50 stands for zero in the data rows.
Here are some numbered points:
tensor([37, 57, 41, 69, 27, 75, 73, 25, 40, 60, 73, 94, 50, 32, 45]) 0
tensor([72, 31, 32,  0, 59, 60,  0, 67, 86, 24,  1,  0, 34, 38, 46]) 1
tensor([67, 46, 59, 62, 54, 29, 55, 53, 40, 53, 33, 44, 43, 52, 51]) 2
tensor([47, 35, 15,  0, 42, 68,  0, 43, 66, 20, 23,  1, 38, 19, 40]) 3
tensor([61, 49, 67, 69, 50, 41, 61, 59, 36, 53, 36, 57, 40, 50, 52]) 4
tensor([51, 47, 48, 60, 58, 55, 42, 47, 48, 32, 47, 40, 50, 55, 52]) 5
tensor([48, 53, 53, 59, 56, 54, 45, 43, 50, 24, 53, 45, 44, 54, 45]) 6
tensor([46, 68, 40, 53, 51, 43, 59, 53, 57, 45, 43, 46, 61, 57, 45]) 7
tensor([58, 54, 54, 51, 46, 43, 54, 51, 57, 46, 40, 49, 48, 45, 49]) 8
tensor([70, 47, 62, 67, 52, 25, 54, 57, 32, 48, 24, 46, 33, 49, 45]) 9
tensor([39, 45, 38, 42, 39, 72, 34, 49, 53, 46, 56, 56, 51, 37, 56]) 10
tensor([62, 42, 57, 53, 58, 33, 44, 55, 44, 48, 36, 37, 49, 54, 50]) 11
tensor([44, 41, 42, 26, 62, 49, 13, 69, 52, 33, 36, 13, 54, 59, 59]) 12
tensor([65, 59, 61, 68, 45, 62, 66, 28, 50, 34, 52, 58, 34, 41, 46]) 13
tensor([15, 49, 16, 54, 39, 78, 30, 37, 44, 40, 61, 71, 57, 32, 48]) 14
tensor([39, 50, 40, 52, 57, 33, 39, 59, 57, 32, 38, 41, 50, 54, 44]) 15
tensor([59, 61, 26, 21, 56, 38,  0, 48, 80, 12, 13, 16, 40, 38, 18]) 16
tensor([75, 49, 64, 65, 46, 40, 64, 40, 43, 59, 34, 52, 45, 46, 51]) 17
Which three points above are nearest to each new point by angle? Their numbers follow each, nearest first.
tensor([63, 67, 32, 39, 44, 42, 23, 44, 67, 26, 15, 33, 40, 46, 25]) 16 1 3
tensor([38, 34, 56, 52, 66, 51, 47, 63, 45, 55, 63, 51, 58, 66, 62]) 12 5 11
tensor([28, 64, 33, 49, 63, 37, 34, 55, 68, 25, 46, 44, 61, 59, 29]) 15 16 7
tensor([42, 54, 58, 39, 60, 29, 72, 66, 60, 67, 66, 37, 71, 68, 54]) 7 11 2
tensor([28, 56, 43, 73, 64, 58, 49, 48, 50, 13, 63, 63, 47, 59, 48]) 6 5 14
tensor([35, 50, 41, 67, 39, 60, 69, 36, 47, 62, 72, 80, 60, 48, 52]) 0 14 13
tensor([52, 34, 23,  1, 42, 62,  0, 40, 68, 27, 31,  3, 40, 20, 38]) 3 1 16
tensor([40, 48, 69, 68, 62, 37, 60, 61, 44, 39, 61, 59, 54, 60, 43]) 4 6 9
tensor([55, 88, 93, 99, 16, 77, 99, 10, 25, 99, 99, 99, 52, 58, 62]) 0 13 17
tensor([35, 54, 43, 62, 42, 61, 63, 36, 46, 56, 70, 76, 56, 44, 48]) 0 14 13
tensor([33, 25, 52, 28, 72, 44, 18, 74, 47, 46, 54, 23, 54, 67, 56]) 12 1 15
tensor([48, 53, 70, 80, 55, 41, 81, 54, 34, 57, 59, 73, 52, 59, 48]) 4 17 0
tensor([13, 49, 33, 56, 53, 63, 37, 48, 50, 33, 74, 68, 61, 46, 44]) 14 10 0
tensor([32, 57, 47, 70, 31, 69, 80, 27, 46, 63, 81, 99, 56, 36, 48]) 0 14 13
tensor([34, 59, 63, 55, 57, 62, 80, 55, 57, 67, 84, 76, 62, 63, 54]) 0 13 7
tensor([27, 62, 65, 58, 53, 71, 83, 62, 51, 63, 85, 90, 60, 67, 59]) 0 14 13
tensor([52, 57, 54, 39, 47, 69, 61, 48, 56, 71, 62, 62, 52, 51, 56]) 0 10 14
tensor([ 0, 44, 36, 50, 61, 58, 32, 57, 59, 30, 81, 64, 71, 55, 47]) 14 10 15
tensor([67, 78, 78, 99, 22, 70, 99, 24, 27, 99, 86, 99, 50, 61, 69]) 0 13 17
tensor([57, 41, 57, 54, 65, 28, 29, 63, 45, 34, 30, 27, 43, 53, 37]) 11 15 12
tensor([44, 56, 55, 43, 53, 63, 60, 55, 57, 66, 65, 61, 56, 58, 58]) 0 10 14
tensor([23, 71, 67, 94, 51, 65, 99, 50, 37, 82, 99, 99, 72, 75, 60]) 0 4 13
tensor([49, 51, 43, 53, 55, 37, 44, 53, 56, 41, 41, 47, 51, 47, 47]) 15 16 11
